Here are some points:
[ 21  15  23   7 -19   6  -8  36   6]
[-2 11  8  3 -3 24 -6 21 -5]
[ 32  -5  16   1   5 -27   5  22  39]
[  4 -15  -9  -8  18 -33   3 -24  24]
[-39  15 -33  21 -13  40 -14 -18 -27]
[-30   6 -23  -1 -11  49  -8 -16 -36]
[-52 -10 -62  -9   3  34 -22 -67 -22]
[ -6  -6  -3  -1   6  -4  -1 -16  -6]
[  4 -15 -22  -9  19 -53  -3 -20  33]
[ 34  30  82  20 -31  41  18  85 -11]
[ -9 -20 -30 -23  31 -32  -8 -41  13]
[-17  -3 -18   6   0   0 -17 -19  -6]
[ 21  -8   4  -2  12 -37  14  -8  29]
[  5  34  28  28 -28  47   0  65 -31]
[-55 -24 -67  -7   6 -14  -9 -86 -12]
[-37   6  -7   5  -4  22  -5 -12 -27]
[ 56   9  57  -3  -1 -19  24  65  42]
[ 25  -4  10 -13   8  -5   8  14  31]
[ 45  -1  30  -6   1 -26  14  20  25]
[  4  23  42  13 -16  33   4  45 -12]
Here are 35 more points, each followed by its number:
[  2  11  18   6 -15  27   3  16 -21] 0
[ 20  -9   3  -5   9 -47  12  12  27] 1
[ -1  -3 -10   6   1 -14   9  -5  15] 2
[ 24  14  42  20 -17  27   8  48  -7] 3
[-10   9  -8   0 -16  30  -8  -6 -17] 4
[ 27   0  17   3 -18  -1   4  33  13] 5
[-31  -8 -37   5   9  -1 -12 -35  -9] 6
[ 19 -36 -11 -24  46 -86  15 -51  51] 7
[ 27 -13   2 -12   0 -33   3   6  26] 8
[ 38 -21  18 -17  18 -48  22 -11  50] 9
[ 16  18  27   7  -8  30   4  48 -19] 10
[-21   0 -25  -4   4  21 -21 -19 -24] 11
[  4  -4 -23  -8   4   9  -9  -4   1] 12
[-31 -35 -55 -11  26 -39 -12 -85  13] 13
[ -2  -7  -3   0  14 -19  10 -18   5] 14
[ -2 -19 -45 -14  18 -27  -2 -43  17] 15
[  3 -31  -5 -18  35 -75  13 -36  35] 16
[-48 -16 -32   2  16  -6 -12 -48  -7] 17
[ -2  -2  -5  -6  -6   7  -3 -17  -2] 18
[-2 -2 -5 -1 -7 -2 -8 -8 -8] 19
[-51  15 -13  12 -13  49 -15 -11 -46] 20
[-12  28  23  29 -48  64  -3  41 -45] 21
[-11   4 -22  12  -1   2  -2  -5   2] 22
[ 13  14  12  -1 -21  23   0  16 -23] 23
[-53  -1 -20   1   3  11 -13 -31 -28] 24
[ 30  10  18 -12   2   1  10  24  19] 25
[ -8   1 -13  10 -10   5   2 -16  -5] 26
[30 20 37  0  6  5 -4 55  6] 27
[ -6  -4 -17   3  -2 -17  -1 -24   6] 28
[-11 -30 -47 -19  37 -42  -8 -63  19] 29
[  4   5  -4 -12  -2  11   5 -14 -10] 30
[-51  20 -23  16  -5  60 -23  -5 -55] 31
[-25  16 -20   2 -20  46  -7  -9 -33] 32
[-16  26   1  18 -26  45 -13  44 -26] 33
[ 16 -20 -19 -20  25 -48  12 -38  29] 34
Which of these numbered points is nearest to each point below, ignoring the 2 directions in which the first points spread most? Its number follows each.
[-22 -19 -21   1   8 -10   0 -35   0] > 13
[-18   6  -6  15 -10  17  -3  -7 -22] > 28
[ -9  -1   0   9   2   8  -3  -3 -10] > 13
[26  8 36  1 -9 10  9 33 -5] > 0
[49 13 58 12 -8  0 14 62 11] > 3
[ -8 -13  -3  -3  15 -24   4 -28   0] > 7
[-12   9 -14  -4  -5  32 -10  -4 -16] > 25
[ 17 -12   2  -1  11 -39  18 -15  21] > 14
[-14  16   5   3   8  15  -1   7 -11] > 31
[-27  29  -5  12  -5  55 -24  24 -35] > 27
[ -9   3   0   4 -17  34  -3 -14 -22] > 18
[ 15  -6  13  -2  -7 -11   8  10  17] > 21
[ 23  16  15  -1 -13  28   4  34   4] > 25
[ 12  42  72  22 -36  62   0  98 -32] > 20
[-12 -17 -23 -13  16 -39  -9 -35  17] > 20
[-49  -4 -51  -8   7   6 -16 -55 -22] > 20
[ 28  -7   8 -16  20 -35  -1   7  21] > 11
[-28  15 -44   0 -11  35 -13 -27 -46] > 23
